In the rows, zero is written as 128.
Rotation paths and how fast each direction turns (degrees per step)
Each turn is a multiple of 5 degrees from 10 to 175, or 0.
Each row of a path follows its step; steps can be skipped.
Rotation 1:
step 1: [123 139 131 128 118 130 133 131 127 130 124 116 132 129 131 136 128 122
 126 120 138 133 115 125 116 126 123 129 135 123 136 119 125 126 124 125
 135 127 130 134 129 126 129 136]
step 2: [129 133 133 139 124 126 129 119 118 130 132 127 126 137 127 126 126 132
 132 118 118 127 126 126 127 137 130 113 127 126 131 129 114 129 123 132
 123 128 130 137 119 121 127 133]
step 3: [137 137 117 128 125 124 130 129 124 139 124 132 132 127 126 120 133 123
 133 128 124 137 119 127 126 133 120 131 124 124 140 127 133 134 126 137
 138 130 133 137 131 130 135 131]
step 4: [118 129 143 132 124 124 132 132 133 134 140 126 130 136 136 135 127 128
 135 131 126 141 123 128 125 129 124 129 130 126 138 125 125 126 132 138
 130 119 123 135 123 121 128 125]
step 5: [132 126 124 132 121 131 125 133 124 136 130 133 122 138 123 121 134 130
 135 122 130 127 135 133 125 126 133 121 133 129 130 140 122 129 136 137
 138 131 124 144 127 130 127 134]
step 6: [131 132 125 138 129 134 129 137 126 146 131 129 126 125 134 132 126 126
 133 131 123 124 121 126 115 123 112 131 129 131 131 130 138 134 128 130
 129 121 126 131 126 134 123 127]
step 7: [131 135 132 138 118 129 124 132 127 130 142 124 128 138 129 139 137 133
 123 131 128 131 127 119 136 132 129 130 136 128 133 143 125 128 128 130
 127 126 116 126 128 129 131 133]
step 8: [128 139 132 121 120 129 128 131 123 140 128 129 125 126 122 122 124 136
 137 125 135 121 129 121 125 122 122 130 126 131 118 139 127 138 122 133
 137 126 128 130 127 127 134 138]
step 9: [122 140 123 134 120 122 133 134 126 127 139 134 124 130 141 130 119 134
 124 136 125 127 133 125 119 137 126 129 133 125 132 127 135 134 127 127
 127 125 132 124 120 133 127 139]
step 10: [132 135 134 119 123 127 130 135 128 127 138 127 126 128 119 125 124 131
 120 122 126 138 125 119 129 129 126 119 136 133 131 126 120 134 127 125
 133 136 116 133 128 140 134 135]
Speeds:
[127 129 129 129 128 126 127 127 129 126 127 129 131 129 127 128 128 125
 131 127 125 130 128 130 127 131 128 128 128 130 128 123 126 129 128 127
 129 129 129 130 128 129 132 128] | 40
[126 129 127 132 128 126 128 131 130 127 129 124 129 127 132 128 128 127
 129 127 130 129 127 127 126 128 128 129 127 126 125 126 131 129 129 129
 126 128 129 128 127 128 127 127] | 140
Rotation 2:
step 0: [131 123 127 134 120 123 122 134 129 123 140 126 124 112 128 133 129 122
 128 132 127 127 132 129 132 132 122 130 118 132 128 132 139 127 133 124
 121 121 130 122 133 119 131 130]
step 2: [133 127 115 125 128 126 131 127 135 133 130 127 129 127 125 129 129 127
 126 134 132 129 124 128 133 132 118 126 129 139 142 137 120 124 135 137
 134 121 135 130 131 136 135 124]
step 3: [136 123 132 128 129 125 124 116 124 126 137 129 126 116 127 132 128 128
 133 128 128 126 128 122 128 132 123 133 128 142 132 130 131 132 137 122
 126 124 124 117 141 126 129 122]
step 4: [130 137 134 128 124 119 125 118 136 122 125 132 123 130 122 134 129 126
 125 124 126 132 134 133 140 134 115 131 130 131 127 129 124 128 136 129
 116 135 119 127 128 131 129 134]
step 5: [129 126 120 133 130 128 129 126 137 124 135 125 134 128 122 135 119 122
 125 131 124 133 116 127 135 126 123 125 127 137 131 129 121 130 133 137
 123 122 136 122 121 135 131 135]
step 6: [128 132 126 130 128 124 125 120 127 127 136 128 123 124 126 126 125 134
 130 137 131 131 128 122 129 117 132 140 133 143 130 124 129 126 139 134
 124 122 131 121 135 123 118 126]
step 7: [131 131 129 128 128 120 126 134 140 134 128 128 120 130 123 132 127 140
 122 122 125 125 138 132 136 136 121 139 127 138 128 121 125 132 129 134
 126 133 128 127 134 127 126 133]
step 8: [135 116 122 129 131 121 122 128 137 124 132 120 138 127 122 140 120 130
 131 126 124 126 122 130 123 134 124 123 127 133 124 131 127 123 131 138
 121 126 130 127 128 121 125 137]
step 9: [119 134 121 133 127 119 123 126 125 126 134 128 129 122 122 141 131 125
 131 131 134 126 128 119 134 119 124 132 133 135 130 125 136 119 134 133
 125 129 129 133 129 120 120 122]
step 10: [127 133 126 132 129 135 124 131 132 130 131 121 114 131 123 136 123 126
 120 122 129 121 134 131 125 131 117 136 125 142 141 124 131 129 130 135
 131 131 129 129 124 125 132 127]
Speeds:
[129 130 127 130 130 130 126 129 127 125 129 127 126 129 128 128 132 128
 130 126 130 130 132 130 128 127 127 129 128 128 128 126 129 130 126 127
 126 129 130 125 130 127 129 126] | 115
